In the rows, 128 means zero.
The rows below fall into families. The same turns and mirrors carry the whole set onto itself and the rows of a family onto each other. For each named row, which other rows are in its family? Write them in the order they are listed.
These 18 rows form 3 families of 6 rows each.
z692: [134 138 149 124 135 150 137 147 126 160  93 129 135 121 145 129 166 128
 132 113 105 109]
z654: [126 124 144 129 138 172 110 135 139 145  84 126 163 150 143 144 144 123
 151 142 102 131]
z247: [ 84 121 111 144 134 118 124 110 144 169 116 100 119 142 130 134 149  90
 133 127 123 130]
z877: [132 135 128 123 119 104 147 119  97 133 124 133  91 120 161 141 149 116
 120 118 135 141]
z88: [ 88 123 126 131 104 102 106 110 112 143 127 160 137 133 129 143  87 126
 118 156 148 145]
z346: [151 139 136 132 100 133 108 161 145 136 124 119 141 148  98 125 131 168
 140 149 128 134]
z137: [119 133 121 134 111 118 118 161 154 159 130  98 131 130  96 106 125 138
 130 132 133 101]
z967: [109 120 120 124 133 124  89 124 112 131 106 154 150 142 150 152  95 119
 140 173 139 140]
z652: [139 124 124 104 101 133 121 145 115  93 119  95 149 149 133 116  95 109
 121 146 150 131]
z783: [131 127 133 100 122 132 138 155  98 123 110 120 139 116 154 113  99 112
 120 128 141  95]
z199: [ 94 121 139 157 114 133 130 104 151 164 113 112 135 151 115 152 140  93
 121 119 123 160]
z656: [130 126 162 137 120 178 134 136 154 140 102 129 149 132 140 129 145 133
 125 107 102 129]
z175: [123 121 140 104  97 144 127 138 116  98 124 136 147 126 150 108  85 133
 111 132 141 118]
z297: [148 137 131 141 113 109 115 122 118 124 128 146 103 141 142 159 147 141
 130 144 138 173]
z560: [117 126 145 133  91 140 124 150 149 152 125 114 156 142  87 115 100 151
 128 132 128 119]
z192: [ 93 124 108 133 130  93 104 129 119 158 131 149 118 123 136 134  99 130
 136 156 143 115]
z674: [121 131 142 139 110 122 131 102 122 117 126 154 106 128 163 148 142 116
 104 119 134 166]
z65: [121 119 120 140 117 134 128 111 140 128 114  80 129 165 128 146 142  86
 132 130 130 163]

The rest of the family of z65: z654, z346, z967, z652, z297
The rest of the family of z692: z247, z877, z137, z783, z192

The rows below fall into families. The same turns and mirrors carry the whole set onto itself and the rows of a family onto each other. For each named row, which other rows are in its family? Write them in the order they are listed.
These 36 rows form 6 families of 6 rows each.
z624: [150 193 112 128 145  94 108  60 130 114 134 137 169 150 106 108 139 120
  98 184 117 118 129 152 122 100 132]
z354: [ 95 150 117 118 127 104 137  92 117 124 123 145  91 103 138 131 123 131
 121 153 120 128 122 135 166 176 141]
z743: [122 154 110 117 136  76 158 130 121 135 115 136 144 117 138 122 155  86
 109 180 116 147 139 140 170 147 107]
z43: [106 142  93 127 103 125 138  84  86 106 145 134 108 151 140 116 132 135
 126 168 117 132 105 134 122 175 125]
z878: [ 98 161 123 137 129 116 158 118 116 135 153 134  93 110 132 126 130 117
 135 144 117 123 122 122 159 156 127]
z526: [ 96 161 127 128 127 105 173 120 114 147 128 134  91 128 141 117 121 121
 107 160 123 130 120 135 165 161 107]
z484: [165 168 127 125 150  85 128 109 122 128 113 138 159 126 115 124 171 100
  95 164 124 109 132 156 167 106 123]
z723: [156 155 124 107 135  85 117  90 131 139 122 146 167 129 123  99 159  73
 120 154 110  93 140 136 146 121 115]
z940: [121 190 120 152 127 128 115  65 104 121 124 131 120 185 101 106 120 136
 113 160 115 104 124 149 110 124 130]
z344: [122 180 128 128 137 112 116  89 106 115 117 136 120 178 102 103 110 129
 103 172 119  89 116 155  99 138 155]
z510: [160 175  99 120 141  90 119  92 120 123 117 130 159 132 118  93 176  88
  89 145 123 120 139 149 161 105 137]
z900: [104 174 115 133 112 120 122 107  83 121 127 137  89 127  94 122 119 131
 102 149 124 132 106 131 109 161 108]
z316: [104 157 105 126  99 129 115  85  88 114 129 139  89 127 106 120 116 121
  92 174 115 124 106 136 111 166 119]
z170: [114 161 103 133 107 117 146  90  97 131 146 150 101 141 105 128 111 128
 128 181 115 120 111 130  97 166 131]
z844: [ 97 145 120 113 116  84 160 121 110 134 141 150  90 124 152 120 149 126
 115 148 121 140 124 141 161 157 123]
z600: [140 185 131 127 121  99 125  81 138 116 131 159 175 147 110  95 121 122
 102 155 145  87 130 150 119 102 129]
z40: [116 133 102 130 128  70 136  96 135 135 132 140 141 110 147  88 157 103
 105 156 138 154 140 140 177 129 116]
z258: [137 126  99 125 157  81 148 107 119 143 110 128 138 116 130 111 124  92
 130 154 103 126 134 150 177 144 116]
z774: [121 153 101 134 127  80 147 117 129 135 124 130 152 106 132 120 137  99
 130 150 122 153 144 126 174 137  95]
z456: [133 144  92 119 130  71 155 120 115 137 128 140 137 111 137 108 160  96
 107 156 124 153 133 155 177 118 125]
z507: [124 174 113 132 120 125 124  63 116  97 141 127 116 186 111  92 116 140
  95 159 115 104 123 153 109 153 126]
z405: [104 127 117 133 115  99 145  95 101 132 149 135  98 115 153 116 156 127
 118 141 133 126 117 129 168 157 115]
z758: [102 160 110 113 149  86 143 102 110 132 123 135 101  98 129 126 116 137
 111 150 110 143 118 122 155 173 126]
z854: [130 175 106 117 125 143 124  79 109  95 131 138 121 171 124  94 115 147
  98 164 124 109  96 156 118 145 149]
z60: [135 127 102 129 126  83 148  99 124 133 119 136 136 102 135 104 135 102
 144 164 111 142 143 160 179 149 117]
z312: [100 151 110 121 100 117 140  88 102 122 144 148  86 163 134 119 122 132
 110 159 122 131 116 144 113 172 103]
z131: [105 186 121 143 111 112 124 102 106  92 138 131 139 162  87  83 114 131
 108 169 120 117 123 152  95 130 129]
z989: [154 152 112 128 131  89 111 104 134 126 100 141 149 146 113  68 166  97
  87 148 134 128 139 157 164 112 129]
z970: [166 181 104 104 118 111 106  73 131 111 116 154 151 154 105  76 145 124
  77 170 128 123 114 149 118 126 135]
z827: [156 163 129 115 124  97 110  98 126 137 119 135 155 113 136  81 166  83
 119 147 118 107 143 155 159 111 111]
z761: [154 168 136 123 141  72 117 111 128 127 106 116 159 130 112  94 155 101
  98 141 118 111 139 142 171 113 104]
z22: [101 181 117 131 101 113 147  75 102 140 137 140  97 155 115 111 119 138
 114 172 108 128 119 117 112 168 105]
z914: [153 183 117 110 136  79 103  74 126 124 112 136 167 151 105  96 116 112
  80 177 131 113 121 152 113 112 115]
z647: [143 188 114 121 111 100 108  81 130 117 111 151 178 134 128  83 128 130
  88 160 141 104 138 149 120 103 127]
z307: [118 173 115 142 107 118 118  95 101  92 118 125 134 160 100  77 114 144
  84 174 112 100 124 156 108 129 141]
z534: [161 188  95 125 130 108 115  52 127 108 124 137 163 161 105  96 137 125
  79 155 132 108 130 148 123 120 133]

The rest of the family of z307: z354, z316, z60, z827, z647
The rest of the family of z526: z624, z743, z484, z940, z22
The rest of the family of z914: z878, z344, z170, z774, z761
The rest of the family of z989: z43, z40, z405, z854, z970

The rows below fall into families. The same turns and mirrors carry the whole set onto itself and the rows of a family onto each other. For each named row, which other rows are in its family? Write them in the order they are listed.
These 18 rows form 3 families of 6 rows each.
z586: [141 111 120 113 129  93 127 155  86]
z364: [ 89 124  95 115 109  67 115 128 125]
z136: [108 138 138 145 142 106 115 142  80]
z884: [ 83 143  92 104 104  95 106 107 106]
z988: [136 134  99  99 103 139 108 151 112]
z747: [ 87 136 129 151 136  82 114 140 106]
z978: [141 122 103 105 107 124 113 164 121]
z41: [135 130 116 101 123 122 117 132  67]
z188: [104 132 137 150 142  89 118 148  95]
z493: [109 139  86 101  93 121 103 140 136]
z832: [ 98 150 134 141 137 116 109 128  77]
z260: [ 77 147 123 147 130  91 108 126 103]
z639: [ 82 154 125 141 131 108 105 120  89]
z527: [114 128  89 107  97 107 109 153 145]
z843: [105 146 102  98 111 122 107 109  77]
z341: [130 120  98 110 104 109 114 165 138]
z730: [120 142  92  97  96 137 102 139 119]
z423: [118 107 110 119 122  67 126 153 115]

The rest of the family of z639: z136, z747, z188, z832, z260
The rest of the family of z843: z586, z364, z884, z41, z423

